A single turn carries every row of the set below to another of its rows. Some are shown first; where does it send the rows asked next?
K_83: [  4  15   3   6  18  16 -25   5 -15 -38  17  -2  -6 -18  20 -59  -3 -22
 -18  47  32   3   1   8  21   6  38  -3  16   1 -31  17 -29 -14   9  32
   4 -13  23   4   5 -10  17   9 -40  -5  24  -1]
K_483: [-17 -21  24   5  39  45   0   7 -13 -17   9 -18  -9 -15   3  -8   7 -18
 -25  16  26  -4   3  -2  45  12  17 -10  14   7  27   1  27 -12 -15  57
 -16  -1  22 -19  21 -21  44  43 -36  12  18  34]
K_250: [  0 -30  29 -16  12  39 -35  40 -11 -11  30   4  -8 -11  17 -32   9 -25
  32  19  46  28  13  28  18   9  37  18  11  -4   8  59  21  -4 -28  29
   0  10   2   6 -27 -36  42  14 -19  -8  23  16]
K_229: [  5 -12  22   0   6  14 -19  23 -13 -34  15 -10 -18 -26  13 -50 -10 -22
 -28  39   6   3 -17  25  14   3  48  -6   6 -12 -27  11  -9  -5   0  40
  32 -12  18   3  -8 -14  25  35 -48 -24  24   0]
K_807: [ -4  -9  19  13   9  21  -2  13 -11 -46  19 -19 -13 -24  16 -63  -8 -27
 -14  26  20   3 -10  19  23   0  46  19   3   7 -34  19 -14 -16   3  41
  37  -1  35  11  -6 -19  33  30 -43   3  30  -9]
K_457: [-12  -4  17   8  39  32  -3   6   0  -3  10   7  -5  -4 -12 -32  -1 -40
  28   9  47   0  22  21   4  -2  31  30  18  -8 -17 -10  17  21 -16  16
  -4 -22  -8  27  17 -31  39 -15   0  14   2   8]
K_207: [-14   0  36   5  26   9  18  -1   6 -19   5  17   9  -1   2 -29  -5 -12
 -10  14  52  17   2  28   4   9  37  18  33  13 -13  -8   5  13  -4  10
  -2  -1  15   3  36 -28  16 -10 -35 -22  23   7]
K_651: [-20 -43  26  24  53  44  -2  15 -19 -22  12 -27 -16 -21   8  -8  -9 -22
 -19  23   8  -1   1   6  37  11  32 -14  20  -5  34  11  25  -5 -25  42
 -13 -23  16   4   0 -21  54  33 -38   0  21  17]
K_289: [  0  -5  23  22   7  16 -21  22 -21 -54  16 -23 -13 -30  17 -57   5 -31
 -14  25  24   4 -15   7  28  20  46  17  11   5 -30  15 -14 -18   2  39
  15 -13  18  13 -10  -1  14  12 -41  -3  26  -3]
K_774: [-14  -2  25  14  45  41  10   1   0  -6  14  -6  -6 -15 -18 -33  12 -45
  16  13  34   8  20  19  -4  -2  36  34  13  -7 -12  -3  20  20 -13  17
 -14 -18  -2  30  15 -20  31 -14   4   8   0  13]
K_914: [-15   0  35  16  39  21  30  30   5 -12  17   7 -19   7  -5 -17   9 -40
   1  -3  37 -16  -1  17  23  15  -1   6  33  22 -12 -11  43  -7 -10  32
   6  -1  -8  -2  22 -26  32  -2 -23   2  12  16]
K_598: [-11 -21  27 -11  -4  47 -25  20 -20 -11  23  -4 -27  -9  11 -41  -6 -14
  27   9  26  27   7   2   3  -9  56  19 -15 -12   8  50  21  -3 -18  33
  16  -6  -2   5 -24 -33  44   9 -17   1  31  21]
K_681: [  4  -7  20  -2  10  40 -15  35 -12   6  19   9 -22  -7  -4 -30  -1 -35
  30  19  52  21  34   7  15   6  37  18   4 -18  -4  50  13  -8 -20  35
  -7  10  -3  -3 -27 -25  57  11 -11   9  21  23]
K_379: [-17  -3  27   8  35  24  22  23  13 -18  23   2 -24   2  -1 -24  24 -52
  -2   4  28 -21  -1  23  21  11   5  16  33  28 -22  -7  42 -10 -25  37
   2   5  -4   1  21 -28  25   0 -18  -7  11  13]
K_183: [ -9 -29  26  -9  10  48 -36  18 -17  -3  45  13 -11  -7  23 -25  -8 -26
  27  20  35  34  -4  16  10   1  45  24   4  -5  -2  53  28  -7  -7  40
   5   9   6   4 -23 -32  53   4 -16   2  13  20]
K_687: [-13 -35  11  23  44  64  -5  18  -7 -16  12 -23  -6 -22   4  -7 -16 -24
 -27   8   2  -3 -12  11  30   6  29 -17  13   2  22  18  19 -13 -19  34
  -1  -8  11  -5   9 -13  61  41 -28 -13   4  15]
K_219: [-22 -34  20  -8  41  58 -14  16   2 -19  11 -30 -15 -13   8  -3  -2 -33
 -20  19   9   5 -22  -1  40  14  20  -7  -5   1  26  24  30  -5 -13  54
  12 -22   5 -19   0 -15  51  31 -28  -4   8  10]
K_861: [-10  -4  35   5  18   9  31  -4  10 -19  18  21   2   2   5 -31 -10 -19
  -8  26  35  18   6  34   2   7  33  18  37  13  -6  10  14  12 -11  11
 -12  -5  19  12  30 -23  11  -6 -30 -25  26   7]

K_250 turns into K_289
K_807 turns into K_687
Where do these go?
K_483 turns into K_681
K_914 turns into K_457
K_861 turns into K_379
K_219 turns into K_598

A single turn carries every row of the set below to another of its rows. Some are shown first; where does it send the rows asked next?
K_496: [ -4   1  20   1  15 -32  35 -23  -4  19   0  21  34   2 -52  -7  -8  17
  15  36 -32   9  22 -38   1   5  14  15 -11  23   3 -12 -24  25  11   8
   7]
K_894: [-13 -30   3  -6  12  -7   7 -15  17   4   8  42   1  28 -27 -13   7  -6
 -13  16 -46  22  39 -33  12   7   6  37   1  11   8 -13 -13  21  -6  -2
   0]
K_69: [ -7 -31 -12  16  36  -7  20 -12   9 -12  -8  12  13  -2  17  -7 -15  -6
   3  21 -38   0  31 -28  -1  11   3  21 -14   6  -1 -34 -19  -8   2  -5
  10]
K_409: [-10  -7  20  -9 -23 -12  -1 -26  17  21 -10  32  -7 -10 -16 -30 -11   6
  -8  41 -10  -5  24  15   3  -6  23   4   5 -14 -28  18   0  18  -6  -3
   6]
K_875: [-22 -19   7 -13  15  23  13 -21 -14   8  10  24  -3  -2  -7  -8 -27  24
  11  30 -16 -13   0  31 -20   7  -2   2  -1  24 -14   3   2  12  -1  19
  13]
K_710: [-22 -13  27 -13  26  -8  21 -33  32   7   1  33   7   1 -26 -17  16 -13
 -15  -2 -36   1  25 -12   4   6  -5  24  16  -9  -6   0 -31  21 -12   1
  21]
K_82: [-20 -22   0  -9  32  -3  28  -7  17  11  -3  19   5   2 -24   1 -13 -13
 -13  -9 -35   3  36 -15  22  -3 -12  41   2   4   6   3 -11  34  -2  27
   8]
K_385: [ -2 -15  -5   1  20 -11  26  -3  43   9  15  31  26   1   1   6 -10  19
   9  33 -27  -7  12 -25  -1  34   0  40  -1   7  -9 -24 -29   0 -15  -5
  -4]
K_656: [-14   1 -16  -4  28  16  11  -9 -10   7  11  24 -13   6 -13 -20  -6  25
  17  44 -27  11 -16   9  -7  16   3  -2   2  24 -22  19 -13  12  -2  -3
 -21]
K_406: [ -1   8  17  -2  34 -30  35  -6  -7  20 -13  20  11  23 -35   4  -9  10
   2  20 -29  12  43 -21   6 -11  22  10   8  25   5 -30  -9  16   9  12
  20]
K_130: [  3   0  10  -1  15  20   5 -22   9   2  15   6   3   7 -14 -14   3  30
  -4  16 -22  -4  -6  37   4  -1   8  -9   0  22 -20   2  -8  -6  10 -17
  -2]
K_576: [ -7  -2  -3  22  49  14  18 -20  17  10   0  32  33   8 -12 -11 -15 -11
   6  17 -20 -16  23  -7   4  10 -16  25   9  -7  21 -17  -4  -9  -7   7
   5]
K_136: [ -1  13  20 -14  31 -42  45  -8   0  23  -3  16  16  14 -35  -1   9   5
   4  22 -21  12  20 -21   9   4  16   0  18  16  -8 -15 -32  12   5   8
  22]
K_633: [ -7 -14  15 -26  16  -8  28  -3  33  -5  -4  17  10  13 -28  -4  18  -6
  12   9 -37  12  22 -26   1   8 -14  26 -11   3   9  10 -33  23   4   4
 -13]
K_740: [  0   7  32   1  -1  14  20   9  37   7   6  14  33  13 -29 -13 -31  18
  15  12  12  23   9   0  -3  18  37  -2  -7   4   5   7  -8   4 -42 -11
  19]
K_589: [ -4  22  40  12   3  13  13   6  22   8   3  12  31   1 -19 -21 -29  10
  21  18  11  28  -4   2   3  13  36  10  -3   0   1   3   1   5 -46  -3
  19]
K_62: [-13 -11  22  11  29  22  30   5   0   1 -13  19  29  -1 -18 -36 -38  -4
  14  13   9  24  10  -6   1   7  35 -23  -1 -16   5  11  -1  10 -28   3
  23]
K_786: [ -7 -13  20  -3   6  -3  29  31  19  -6   9  15  14   6   0 -17 -49  13
 -10  31  -2  28  16 -20  -3  21  45   0 -18  24 -11  15 -19   3 -23 -13
  11]
K_467: [-13  24  18  12  30 -32  30 -24   2  21   0  20  29   0 -55  -4 -21   3
  -6  17 -26  -2  23 -22   9   4   8  19   7  31   4   4 -19  22   8   7
  21]
K_515: [-11  -9  26  15  33  19  29  17 -10   5 -17  11  29  -6 -10 -45 -34  -7
   7  16   7  20   7  -5  11   8  39  -9  -6 -11   0   4   5   3 -18   2
  10]
K_504: [-10   2 -11  10  21 -16  20  -2  37  -4 -13  21  12   6 -10 -10  -5  -7
  15   8 -12   0  15   3  13  40 -21   9  18   0   7 -21 -24  10 -11 -14
  17]
K_20: [  5   7  10 -21  -4  -5  10  -3  18  22  -7  -1 -11   0  -7  -3  -4  15
   5  36 -13   2  23   0   4 -18  20  19 -20  -7 -21  37  -3   0  -6   5
 -26]
K_369: [ -6  -7  34  -6   0  -4  29  37  17  -1  -3   7  16  -2   1 -24 -38  13
  -2  29   5  18   7 -12   0  30  47   8 -15  23 -10   6 -10  -1 -19 -14
   6]
K_985: [  0  -3  25  14  20  10  20   9  -7   2  28   8  31  -4   2 -21 -36   2
 -10  33  -7  27   3 -19  11   0  43  17 -28   7 -11   4   0 -16 -30   0
  12]
K_889: [ -9 -11  -2  -4 -12 -10  -6 -25  -2  20  -6  33 -13   4 -11 -34  -6 -12
 -11  47 -19   6  26  -8   6  -9  29   7  -1   0 -18  32   8  -2  -6  -3
  -5]
K_422: [ -9 -29 -22  -3   9  21   6 -30  -5  25   7   7   3  11  -9  -9   4  23
  14  16 -18   8  -8  10   8  10  30   1   5  32 -21  -7  10   0  -7   6
   2]
K_569: [  1 -17  13  15  33  17  29   2  -3   9  24   9  34  -1  -7 -23 -40   3
 -15  21  -7  27  12 -25  14  -3  49   5 -24   0  -9  13  -8 -12 -32   1
  13]
K_764: [  0  -7  -4 -19  -4  -1   8  -8  -2  35  -6   4  -3   0 -15  -6  -8   3
   7  26   3   0  25  11  20 -13  10  16  -8 -18 -11  32  13   5 -10  26
  -7]

K_515 turns into K_589
K_740 turns into K_786
K_467 turns into K_136
Where do these go?
K_656 turns into K_422
K_69 turns into K_576
K_764 turns into K_409
K_82 turns into K_710

